Each row is where one point has got to under a steady rotation. How many steps took it there?
The counts run from 0 to 384.
[-18  20 -30 -77  53  16 -22 -29 -10 -20 -40 -48 -37  19  -7  13 -24 -29
  -6  -8 -31  10 -11 -16 -42  21  52 -28 -10 -41 -30  24 -16  -1  21 -32
  30  19   2 -38  -8  30  -1  18 -10 -22 -34 -25  11 -24 -15 -20   2  41
 -28 -17  18  21  19  -6   8 -32 -10 -21   9  10   4  12   5 -47   1 -20
 -31  62 -38   3  10   2  13  28 -17  -7  16  -8   1  -2] => 374
[-45   8 -29 -42  17 -27  -5  -2  16 -35 -17 -23 -52   3 -12  11 -17   2
 -34  11 -21 -20 -35 -21 -21  23  59 -33 -25 -25 -13  47  -3   3   6 -18
  61  51 -17 -48   6  21   7  19 -32 -17 -15 -45   2 -23  -3 -26   1 -26
 -27 -18  18  37  36   7   5   6  -9  -5   0  -1   0 -14 -16 -25   8 -27
 -34  65 -18  -9  40  -6   4   4 -13 -18   2 -11  27 -11] => 172
[-19  14  -3 -39  32 -36  10  30  17 -30   6 -42 -19   6 -32  -4 -18  16
 -55  28   1  -7 -26 -21 -14  -8  56 -47  -5 -42 -23  32   2  -9  16   6
  25  37 -12 -67 -12  20   2  20 -22  -3  -4 -35  20  -8   1   4  15 -32
 -22   4  13  50  38  -1  11 -11 -23 -29   2  -3   1 -25   6 -35   7 -29
 -46  65   2  -4  36  22   9  -8 -13  17 -28  11  18 -18] => 368
[-12  40  -3 -66  48  -5 -12   0  -9 -39   8 -72  -2   8 -55 -21   9 -12
 -35  38  11   8 -22 -38  -8   1  31 -30  -1 -42 -23  24 -14 -20  15  13
  37  -6 -24 -38 -15  17  17  33 -14  16  -7 -27   6 -12  -6 -10  13   7
 -10   5  37  17  40 -12  13 -26 -13 -40  10  10 -12 -18  -2 -29   5 -33
 -47  51   8  -5   3  16  -7  49  -7  26  -9   1  11  -4] => 1
[-26   0 -21 -32  22 -37  29  17  33 -37  19  -3 -45  12 -24  12 -25  32
 -20  19 -37  15 -29  -9 -16   4  41 -11 -10 -28   4  40  -7   0 -17  12
  58  16 -29 -71   0   1 -17   1  -8  13  -2 -42   8  12  -8 -21 -23 -32
 -23  -1  20  67  43  11   6  13 -31  -2   1 -12 -18 -17  -8 -50  -1  -1
 -16  61  -9 -18  48   5  10 -17  -2   4  -8 -16  23  -8] => 337
[-25   9 -20 -14   7  -3 -11  19  10 -28  14 -24 -44  23 -16  -5 -15  21
 -19   6   3 -23 -41 -47  21  29  38 -36 -27 -13   5  35   7  -9  15  12
  60  27  -5 -39 -11   7  22   1 -49  17   0 -29  19  -7  -5   0   7  -2
 -26 -39  17  34  59 -37  13  -4 -15 -23  -5  25  -7 -11  27 -19  16  20
 -21  70 -12 -43  34 -14 -33  28 -17 -17  -5 -14  -7 -47] => 363
[ -6  32 -11 -68  87  33  -1 -19 -18 -41 -26 -50  -8  27 -44 -10   4  -7
   8   2 -32  40 -14 -30 -25  -1  16  -2  -8 -34   4  18 -59 -14   1   8
  37 -38 -17 -39 -20  -4 -13   5  16   8  -2 -33  -3 -16 -22 -26 -30  18
 -24  15  33  26  30 -18   3 -24 -33 -15  11   2 -28 -17 -11 -62  -7  -3
 -10  34 -14   4  -5   3  11  33 -15 -16   8  -3   1  -1] => 105
[-19  22 -49 -40  19  -9  -9 -14   6 -29   4 -49 -39  16 -21  34 -33  10
 -14  10  -5   0 -21 -21 -14  34  51 -51  -7 -46   9  43   0   7   1 -20
  50   1  -3 -55 -17  16  24  -6 -10   5 -22 -17  34  -2  -7  11   7  38
 -43 -23  26  14  32 -11  -3 -20   4 -40  -5  40   7  17  12 -36   1  11
 -46  65 -19 -22  28  15  -9  10 -15  -9 -13 -22   7 -18] => 287
[-27  20  -5 -60  35   7  24  21  -4 -78 -37 -46 -18   7 -39  -2   3  -9
 -38  19  -9  -2 -36 -13 -25 -20  45 -20  -5 -28 -39  31 -16 -18  25  15
   6   4  17 -13 -16 -13   2  23 -32  -5 -10 -21 -16  -1   7 -26 -12 -14
  -6   2  -5  46  13  22   7  -2 -51 -27   9  15 -35 -15 -31 -77  17 -16
 -25  53  -6 -33  -2 -12  15   4   0  -2  -5 -17  -2   7] => 324
[-47   2 -34 -33  49   4  11 -12   7 -54  -7 -21 -20  15 -31  -5   8  14
   6  26 -39  11 -37 -40 -18  11  25  -7 -30 -32  30  35 -39   6 -19  26
  79 -17 -16 -32  -6 -10  -2   0  -4  32  -1 -41  -5 -11 -19 -35 -39 -29
 -34   7  18  31  33   0  -4  14 -30   1 -13  -1 -15 -18 -28 -38  10  13
   0  39 -19 -13  25 -22  -4   8   0 -34   5 -24  29 -14] => 306
[-41   6  -5 -32  36  14  -2  10  -9 -54 -19 -43  -8  16 -23 -36  19   5
 -32  28  -7 -30 -51 -55  -2   5  32 -19 -32 -15  -2  32 -24  -8  20  28
  49  14   1 -18  -7  -8  16  16 -47  25  18 -43  -8 -33   3 -33 -10 -36
 -22 -12   7  36  47 -23  12  -3 -32 -16   1  14 -10 -31 -11 -25  20  -3
 -14  53  -4 -21  14 -28  -7  31  -9 -40   2  -7  16 -35] => 277
[-39   0 -13 -41  74  18   9  15  -5 -50  -8 -27  -3  15 -35 -43  19  -3
  -9  30 -35  14 -41 -60 -21 -14  19  -1 -28 -31  -9  11 -30 -23   4  64
  47   4  -8 -17  -4   0  -6  18 -23  29  -7 -34 -19  -9 -14 -35 -25 -45
  -6  12  -3  47  28  -2  12   7 -39  -1   2 -11 -18 -26 -15 -45  22  -2
  10  39 -20 -11   8 -31 -11  19   4 -13   3 -10  11 -17] => 27
[ -8   9 -26 -34  58   3  -1  -6  -6 -31 -14 -45 -36  37 -14  15 -14  31
   7 -25 -30  -5 -12 -30 -12  30  38 -40 -29 -11  44  42 -28 -12  -9  -8
  75 -13   5 -51 -18 -21  -4 -20  15   5  -1 -23  21 -32 -36   1 -31   8
 -49  -1   8   7  23 -31   5 -19 -27  -9 -11   9 -18 -21  -6 -38   0  25
  -9  26 -28 -20  42   1  -7   1 -24 -27  11  -4   2 -45] => 185
[-20  29 -25 -49  50   6 -16  -5   2 -14  -5 -24 -37  21 -18   7 -35  -9
  -9   8 -14  29 -16 -22 -23   6  42 -31   5 -55 -27  15 -16   9  23  -7
   8  25 -18 -66 -14  44   5   0 -27  -5 -21 -32  20  10  -1  -2   9  33
 -28 -23  32  52  39  -4   5 -28  -1 -28   8  15  15  13  32 -50 -11 -10
 -34  84 -17   7  13  16   3  20 -20  -9 -11 -13 -10  -8] => 91
[-21  18 -42 -43  37  -2 -22  -3   1 -36  10 -65 -18   7 -34 -10   9  -7
 -27  17   3 -21 -33 -64  -1  36  44 -55 -37 -35   8  34  15 -26   6  19
  68  17  -1 -19  -3  15  35  30 -27  16 -27 -12   7 -17 -20  -1  15   2
 -24  -7  13  -3  28 -13  12 -10  -3 -34  -2  17   5  -5  -5  -9  30  -2
 -29  43 -27 -28  24  -9 -37  41  -1  11  -7  -5  14 -30] => 199
[  2  33  13 -63  73  26  13   9 -10 -54 -57 -45 -16  19 -39 -30  20  -8
 -48  -3  -1   5 -24 -34 -11 -12  20 -30 -11 -16 -27  16 -32 -24  35  -2
  -6   8   8 -30 -20  -5  -8   5 -35  -4  12 -28 -15 -31  -4 -30 -14  11
 -27   2  21  49  27 -18  14 -26 -38 -22  31   3 -22 -25  -7 -55   3  -3
 -18  44 -14 -18   1  -5  10  22   0 -14   2  13  -6 -11] => 74
[-28   7  -7 -33  10  -5   0  38   2 -46  -4 -25 -55  16 -20  -9 -15  10
 -25   4  -5 -34 -39 -38   6  10  59 -26 -25   1 -26  42  10 -38  19  20
  52  39  14 -22  -5  -8  13  33 -51 -19 -18 -22  -2  -8  -9 -11  -2 -27
   6 -21  -6  30  36  -8  15  14 -42 -11  -4   5 -40 -22  -4 -46  23  -6
 -15  57 -12 -51  24 -28 -16  19 -12   1   0 -14 -13 -27] => 246
[-11  29 -24 -77  51   6 -16 -25  -6 -26 -35 -49 -35  13 -20  14 -22 -26
 -19   2 -22  11 -12 -15 -42   9  48 -30  -6 -44 -35  24 -17  -6  22 -31
  19  18  -4 -45  -7  34  -1  23 -13 -26 -30 -29  11 -19 -13 -16   5  35
 -29 -12  27  27  23   1   7 -31 -13 -26   9   7   4   7   5 -49  -3 -29
 -40  64 -29   9   8  10  13  24 -15   2   5  -3   7   4] => 373
[  8  27 -11 -69  33   3  -7  17 -10 -33   0 -45 -53  18 -34   7 -24 -13
  -7 -16 -10   3 -11 -27 -12  10  55 -27  -9 -11 -36  29  16 -52  18   7
  42   9   7 -22 -10   1   5  39 -15 -26 -43  -4   4  -1 -32   3   4  27
   7 -14   7  10  20  -7  22 -14 -37 -27  12   7 -42  -4  13 -63  13 -14
 -20  48 -23 -46  10  -8 -16  41 -15  41   5  -4 -31  -7] => 48
[-37  15 -34 -40  12 -28 -13  -2  18 -34  -7 -28 -62   5 -23  18 -24   3
 -32   5 -16 -19 -27 -22  -8  31  59 -36 -22 -17  -6  50   2  -3   5 -26
  65  50 -22 -44   3  19   8  20 -36 -24 -21 -45   8 -14 -11 -20   4 -18
 -23 -23  28  30  38   4   4   9  -4 -11  -3   1  -2 -13 -16 -21  10 -20
 -40  61 -18 -18  39  -2  -4  12 -13 -11   2 -12  24  -9] => 171
[-14 -21 -14 -22  48  -7  26  17  14 -18 -18   0 -27  34  14  -5 -18  33
 -12 -11 -47 -11 -29 -33 -28  10  46 -25 -28 -18   5  28  -6  -5   7  12
  32  29  10 -63  -8  -3 -14 -25 -16   8  -2 -28  12 -19 -13 -11 -16 -22
 -45 -10  -9  67  31 -14  15 -16 -43   2   4  -6  10 -13  17 -49  12  21
  11  57 -33 -12  55 -12  11 -25 -12 -27   0   2   1 -51] => 262
[-33  36 -14 -61  78   6   5  11   6 -45  -8 -23 -31  10 -60 -12   0  -8
 -11   8 -34  47 -14 -34 -22 -10  20  -6  -5 -39 -17  15 -36 -20  -5  30
  34   5 -35 -47  -7  19 -16  23 -10  -1 -19 -36 -19   9 -22 -31 -24 -17
  -4  21  27  45  27  15   6   8 -23   2  11 -28 -24 -20 -21 -54   1 -22
 -10  43 -16   0   5   0   3  20   5  10  -2  -5  12  18] => 222
[-36   3 -32  -5  46  -6  10  34  16 -38  24 -28  -9  21 -36 -22   6  31
 -26  23  -6  -2 -44 -60   4   5  31 -43 -27 -37  24  22  -4 -16  -2  56
  49   8  -8 -41 -14  -3  20   0 -25  41   2 -19  11  10 -17   3 -11 -39
 -27  10  -2  43  39  -8   4   8 -23 -21 -13  13  -2 -20   3 -32  25  25
  -5  47 -14 -26  32 -11 -33  -5   2 -13 -28  -6   4 -42] => 114
[-22  -8 -25 -34   4 -34  16  13  25 -33  34 -11 -47  18 -19  21 -24  37
  -1  14 -33  -4 -27 -17 -10  20  53  -9 -16 -14  14  52   4 -10 -22  16
  86   8 -21 -57   1  -9  -6   3  -7  11 -14 -40  19   7 -15 -13 -16 -23
 -16 -11  18  40  44   0   9  14 -35  -4 -10  -3 -26 -15  -3 -41   4   3
 -13  56 -12 -36  52  -5  -7   2  -9   9   4 -24  14 -20] => 335
[-11  16  -1 -73  33  26   8   8 -14 -54 -15 -41 -24  19 -31 -11  -6 -24
  -3  22 -11  13 -26 -22 -22 -16  42   8   5 -20 -49  18 -17 -30  26  24
  16 -12  10 -13 -14  -3   0  29 -25   4 -20 -17  -7   5   5 -23  -4  24
   7 -13   8  43  27   2  16 -15 -51 -31  17  16 -41  -3  10 -78  10 -15
 -12  61 -13 -37 -13 -17  10  44 -10  14   8 -17 -23   2] => 327
[-37  28 -10 -45  70 -11   5  28   8 -46   2 -24 -42  14 -55  -5 -10  11
 -14   7 -34  32 -17 -28 -20 -11  37 -18 -15 -32  -6  24 -31 -23  -5  29
  46  10 -32 -52 -14   4 -15  24  -4 -11 -17 -36 -13  11 -27 -15 -29 -44
  -4  28  15  41  25  17  -6  17 -32   6  -7 -26 -34 -32 -27 -58   1 -23
 -12  39  -6  -3  18  -1   3  -6  -7   5 -15  -2   9   8] => 220
[-24   4   9 -38  38   7   6  15  -6 -42   1 -50  13  16 -23 -47  18   9
 -30  46  -3 -19 -47 -55  -9  -9  28 -13 -18 -28 -13  20 -18  -9  18  44
  33   2  -3 -31  -9   1  11  15 -35  43  18 -40   3 -22  11 -24   3 -31
 -22  -7  10  45  50 -32  17 -19 -37 -25   4  16  -5 -28  12 -28  17 -14
 -21  64   8 -13  12 -10  -1  30 -10 -11  -6  -4   8 -41] => 279
[ -5  24 -12 -70  81  14 -24   1 -22 -16  -6 -53 -28  30 -34 -12 -20 -13
  16 -11 -33  23   1 -45 -30   5  51 -19 -13 -31 -20  18 -19 -45   2  23
  54 -11  -4 -34 -14  13  -4  33  14 -17 -36 -15   6 -11 -44   0 -10  19
  -5   7   7  -1  19 -12  16 -21 -33 -13  -2  -7 -31 -14   7 -54   0 -26
  -8  35 -23   1   5  -1  -6  40 -26  25   8   2 -15 -15] => 299
[-23  12 -19 -59  39   9  23  -4  -7 -53 -15 -52   7  13 -19   7 -14  -3
 -13  41 -20  14 -31  -8 -48 -17  45 -14  10 -57 -26  20 -27  13  21  11
   0 -20   9 -40 -23   5   5   6  -7  22 -10 -22  16   8  14 -13  -3  14
 -27  -2   4  48  21   9   1 -27 -39 -48   5  30  -2   6   0 -79   4  -9
 -32  70  -5  -4  -4   7  25   3 -16  -7 -10 -24   6  -3] => 207
[-13  21 -15 -30  17  16 -11   1  -2 -30   0 -26 -45  28 -19  -7  -7  10
  -7  -2   7  -6 -35 -49  23  26  25 -23 -15 -12   3  31  -5 -11  20   2
  51   7  -8 -33 -13   6  25  -5 -49  20   6 -25  15  -4  -4 -11   6  30
 -23 -43  31  34  62 -40  15  -9  -9 -26  10  34 -15  -3  35 -27   7  30
 -21  73 -11 -49  17 -12 -33  52 -11 -20   4 -20 -19 -40] => 361
[ -2  13   9 -73  25 -30  13  13  11 -35  17 -37 -21   6 -36 -13  -7   0
 -26  36 -20   6 -22 -18 -21 -15  50   0   1 -21 -38  34  -2 -29   2  17
  47   9 -21 -50   0   8 -18  39 -12   1 -12 -38   5 -11  -6 -26   3 -19
  -4   4  27  45  45   0  23 -12 -44 -19  17 -16 -29 -25  -1 -44   1 -46
 -32  58   3 -19  22  11  17  32  -3  39   8   1  13  -3] => 251
[-21   3  -9 -55  80  -2  11  10 -11 -37 -23 -56  -9  20 -26 -11  -8  11
 -16   5 -38  -2 -19 -27 -42  -9  53 -30 -20 -30   2  32 -29 -22   2  14
  45  -1   4 -48 -15  -9 -18  24  16  -8  -9 -28   4 -34 -29  -8 -25 -42
 -32  29 -12  19   8  -1   7 -18 -48  -5 -13 -14 -21 -37 -26 -55   4 -31
 -14  27 -10  15  27   3  29  -9 -22  -5  -3  13  18 -22] => 101
[ -6   3 -21 -58   8   7  -5  -2  -3 -26  25 -30 -46  27 -14   3 -27   1
  22  10 -24  -1 -22 -28 -11  19  50   6 -11  -7 -14  33   9 -35  -4  22
  79  -9   0 -24  -1  -9   8  22 -10   6 -32 -18  17   6 -20  -7  -2  26
   1 -28  14  20  42 -19  20  -9 -41 -23   4  18 -40   0  22 -49   8  -1
  -8  58 -22 -53  20 -20 -17  53 -15  27  20 -28 -22 -24] => 331
